The rows of R fall into 3 groups, and each row is roughly a mix of its group's hidden directions; one row fits no group.
R, 124 rows:
[[ 39  -1  19 -40  -9  -9  38  33 -10  -8 -22 -14]
 [ 18  25 -11   0  -1  13  45 -34  21   5  43  18]
 [  6  45 -12  25 -16  18 -32  46  -5 -11  16  -4]
 [ 13   8 -13  -1 -19   0  25 -22  24 -16  55  35]
 [ 16 -13  14 -10 -15  -2   8  28 -10  11  56  42]
 [-28 -27  23 -50 -11   1 -43   4   6   1  -7 -20]
 [ 30 -50  19 -29  28 -20  22  -9 -23 -15   2   0]
 [-42 -37  34  11 -15 -36  22  21  -8   9   0   6]
 [-51  47  -3  -3  13  17  -7  23  -2  29 -17   1]
 [  8   1  11  44 -23  -2  64   9  14   5  -6  -3]
 [-10  25   1  48 -14  -8  49  -6  30  -7 -17   3]
 [-39  -3  22  19 -20 -14  32 -40  23  -4 -16  25]
 [  5  16 -13  55  19   0  35   8 -38  14 -17   1]
 [  1 -29 -26   5 -25 -23  21   1 -36  24  43  14]
 [-25  15   4  22  29 -13  -7  24 -40  19 -18 -42]
 [  9 -29   5 -49  -3 -19 -37  38   1   3  18   9]
 [ -9 -43 -24   5   9  -2 -40  49   9  12 -10  11]
 [ 13  34 -28  -2   0  16  15 -22  35  -9  49  15]
 [ 23  48 -18  31   2  -2  44 -14  20   2   1  20]
 [-21 -33  -6  13  23  40  10 -38 -16  20  23  18]
 [  7 -24  47   2 -34  -5  43  -7  -5   0 -31  -5]
 [-30  -5   2   4 -17 -16  25  49  15   3 -42 -22]
 [ 28   1  51 -20  18   5  34   4 -24 -17  27   9]
 [-35   6  -3  -4  21 -31   4  27 -28  21 -43 -21]
 [-10  -9 -20  10 -11 -18  50 -25  47  -2  21  14]
 [ -7 -48  20 -30 -42   6 -17 -24  16  -8   0 -19]
 [ 57  -1 -23   4  23  19  -7 -25 -18 -21  31   3]
 [  7  44   0  32  10 -18  53 -14  -9 -12 -15  11]
 [-17 -22  17 -28   8  16  13  44 -45  13 -25  -5]
 [-27 -16  19 -30  -1  -2 -37 -20  38 -11  37  11]
 [ -7 -20  17  23 -34  -8  54   2  12   1  36  15]
 [-19  17   0  37 -10  -6  18  34  18   3  46  30]
 [  8   1 -16 -15  36  -3 -30  33 -32  16 -27 -34]
 [ 51  22  -5 -21  -2  35  11 -30 -17   5  28  13]
 [  3  14 -15 -20 -52   5 -16  30  21   4  38  20]
 [-37 -13   2   3 -49 -25  21   8  -5  39   6  19]
 [ 12  28 -60  19 -15   5 -35  -3   8  19 -14  -2]
 [ -1  33 -33   4  45 -16 -17   2 -23  -8 -37 -18]
 [-14 -63  27 -24 -22   6 -12  -2 -20  -2  -8 -22]
 [ -8  11 -29  -2  -9   9 -69  31  -4   0  -1 -11]
 [ 10 -12 -13 -23  -7 -12 -57   3   7 -43  12  24]
 [ -4 -31   4  19 -32  13   5 -23  32   2  51  16]
 [-24 -13  -4 -15  -3  -5 -39  35 -15  50 -10 -22]
 [  8 -12 -16 -14  -7  30 -57 -28  32 -12   9   7]
 [ -1  -7 -33  -3  20   3 -11  18 -48  16 -26 -42]
 [-35 -40 -17  -5   8 -17 -16 -19  21 -11 -42 -24]
 [ -9 -45  23 -15 -22  -2  -9 -42  28 -14  28  -2]
 [  7 -17  -9  16   5  22 -46   9 -34  -7 -49 -10]
 [ -7 -44 -16 -45 -17 -20 -37  11  17 -15   4  -6]
 [ 14  34 -17 -29   5   0 -22 -14  30 -29  44  14]
 [-16   0 -10  26 -25 -23  50 -15  37 -10  20  14]
 [-18  32 -11  11   6   9  -9 -26  42   1  20  49]
 [-29 -12  17  20   8   5  -9  20 -30  20 -48 -35]
 [ 17  -9   2 -62  -4  -2  -3 -13   9   2  50   8]
 [ 12  29 -19 -40  10  -3 -49  10  24 -21   6 -18]
 [-36  -1  -8  -8  42   3 -27  24 -42  19 -15 -13]
 [-36  -2 -39   4  11  26   0 -41 -11  30 -24   9]
 [  9  -3 -21  38  -5   4 -21 -31  27 -15  34  38]
 [ -8 -20  -3 -33  35 -13 -28   8 -38  10 -33 -25]
 [ -8  21 -15 -15 -47   2 -19  16  33  -8  39  25]
 [ -7  30 -39  28 -10  -6   5  -3  24 -10 -54  -6]
 [  8  -4 -17   1  19  -3 -24 -38  31 -14  24  51]
 [ 21   4  -2 -40   7 -18  19 -25  33  -8  42  25]
 [ 54  45  -6  20  -4  20  23  15   4  -6 -18  -6]
 [-25 -13   8 -42  24  22  23   1  10   1  35  38]
 [-24 -41 -26   8  30  17   2 -36 -17   6  34  11]
 [ 25  12   8  -8   0  37 -38 -14  38 -23  34   7]
 [  3 -20 -16 -32  -7  -3 -59   9 -13  -1 -26 -29]
 [-10 -19  12  -2   0   4  38 -47  30  -5  40  16]
 [-15 -19  28 -11  11   2 -20 -15 -41   1 -48 -28]
 [-47 -31  31 -14 -20   2 -20 -24   2  13 -14 -30]
 [ -2 -40  -6 -15 -16 -21  20   1 -36   8  49  17]
 [-18  -6  26  16  36  -7  16 -54 -11  -4 -32   4]
 [ 11  10  -6   2 -18 -13  43   4  31   5  51  28]
 [  5   9  32   9 -40   3  33 -10  43 -13  25  18]
 [  5 -17  14 -14  -9 -12 -46  56 -25   1 -13  -2]
 [-13  17 -11  18   3   4  56 -43  30   7  11  -7]
 [-14 -55  16 -31 -11 -10  -1  -1 -27  10  37  11]
 [  2  27  16   3   1  36 -25   8 -48  11 -19 -35]
 [  1 -30  24 -12  46 -14  24 -18 -39 -22  12  -3]
 [ 19   8   4  21  17 -41  -9  30  13 -15 -50  15]
 [ 12  34 -14  51  10 -13  47  -9  -7   5 -18  -3]
 [ 11  21  -2 -13   7   3  35 -44  23  -6  45  22]
 [ 26  -6  -9 -33  12  17   0 -41   6  -6  45  31]
 [-18  34  -8  28  -3   2 -12  34 -28  21 -36 -29]
 [-22  25   1   9  29  17  22  43 -34  19 -16  26]
 [ 40  -1  33 -20  11  44 -36 -21   7   3   9   2]
 [ 27  25  -2  13 -43  19   4   5  27   8  45  20]
 [-23 -28  15 -39  46  -5  11 -28   2 -19 -23   2]
 [ 15 -44  18  17 -10  -6  37 -42   6 -13  26   4]
 [ -5 -12  -4 -30  42  -5  20  13 -45  16 -25 -26]
 [  3  19   3  16   4 -36  42  -9  40 -13  18  32]
 [-10 -49  16  -1   5   1  18 -53   5 -29  -4  16]
 [ 34   9 -19 -26  26  11 -10 -24  22  -9  37  37]
 [ 10  33 -16 -14  39  -3   9  -8   4   6 -28  54]
 [ 25  -9  36  21 -24  -6  61   0   0  -8  -6  12]
 [ 18 -46  -3 -13 -32  15   0  48   4  11  21 -18]
 [  0  -9  19  20 -30  -6  62  29  12  -1 -19  -5]
 [  7 -36  17  30  11  25   2 -57  20   0  -6  -1]
 [-39 -26  -1   8  -4 -40  36  -6  40   2 -11  -8]
 [-18 -22  -8   0 -26 -40  25 -22  31 -22 -31 -18]
 [ -3  29 -23 -19 -12  10 -35 -15  39 -42  -8  18]
 [-13 -23  20 -50  20   4 -43  17 -21  10 -14 -14]
 [ 13  36  -1  35   2   8  51 -30  11  -1  16  20]
 [  7 -26  18 -28 -11 -25 -15  41  -3   3  38  32]
 [ 24  31  -3  63 -17 -16 -13  22   2 -11   7 -10]
 [-32  29  -9  13 -24   9 -48  26  -1  15 -19 -27]
 [ -3   4  18   0 -23  -7  43   6  23 -38  42  23]
 [-20  39  20  30 -46  13  23   5  27  11  -8  -1]
 [ 45  11 -11  18 -16  -3  29 -23  30 -18  12  37]
 [ 25  -5 -15 -38  22  13 -45 -35  -5 -22 -17  -2]
 [ 21  31   0   6  38  17 -43  -9 -19 -16 -37  -2]
 [ 10 -11  10   0 -29  23 -14 -20  32  -4  56  23]
 [  9 -13  12   7   7  -5  71 -32   1   1  19 -10]
 [  1 -45   8 -18 -30  24 -26 -28  25  -5  27  18]
 [ 14  32 -22  38  -5  35  29 -30   5  -3  24  15]
 [-22 -22   7 -11 -20   2 -64   2  20 -12  27 -11]
 [ 21  12 -45 -20 -18   2 -34  41 -14  16 -15 -12]
 [ 19  -2   2 -32 -40 -20 -14  54   4   1  25  -3]
 [ 31   2 -11 -15   8   7  28 -20  22 -12   4  61]
 [ -6  30 -20  -1 -20   6 -27  40  21  20 -42 -18]
 [  1 -18 -38 -16 -26  16  -9 -25  25 -21  45  15]
 [-18 -20 -34 -36  -4  14 -44  -4 -13  12 -14 -35]
 [-13   5 -29 -12 -19 -20 -14  48 -25  39 -15 -14]]

Here is one row of each group, with its name. Which group are the others in?
[-40 -39  30 -26 -30  16   7 -21  13   6  12 -18] -> (89)
[ 23  20 -24 -29 -42  -2 -15  31  20 -10  31 -15] -> (120)
[  1  16 -22  23 -22 -20  43 -20   5 -24  32  31] -> (92)

[ 18  18 -13  36   5  18 -12 -42  21   1  45  13] -> (92)
[-21  40  36  10 -43   0  -7  15  36   4 -13   4] -> (89)
[ 13  32 -25   0  12 -23 -52  18   6  -6   3 -38] -> (89)
[ 16 -35  30 -42 -15  -6  37 -28  10  -6 -18   1] -> (89)
[ 28  39  19  18  11  -7  51  21 -15  -8  23   1] -> (92)
[-11 -21   2  12  27  31 -33  -1 -38  15 -41 -16] -> (120)
[-20 -24  24  13 -39  -9  41  25   3  34 -13  -4] -> (92)
[-52  12  -8 -15  26 -33 -24  16 -18  13 -27 -12] -> (92)
[ 5 13  9 -6 16 14 59 36 -8 -2 32 20] -> (89)
[-28   7   5 -21 -14   6 -39  30 -17  17 -40 -30] -> (89)
[ -9 -35  51   4  12  -3  49 -12  -6 -12 -13  -3] -> (92)
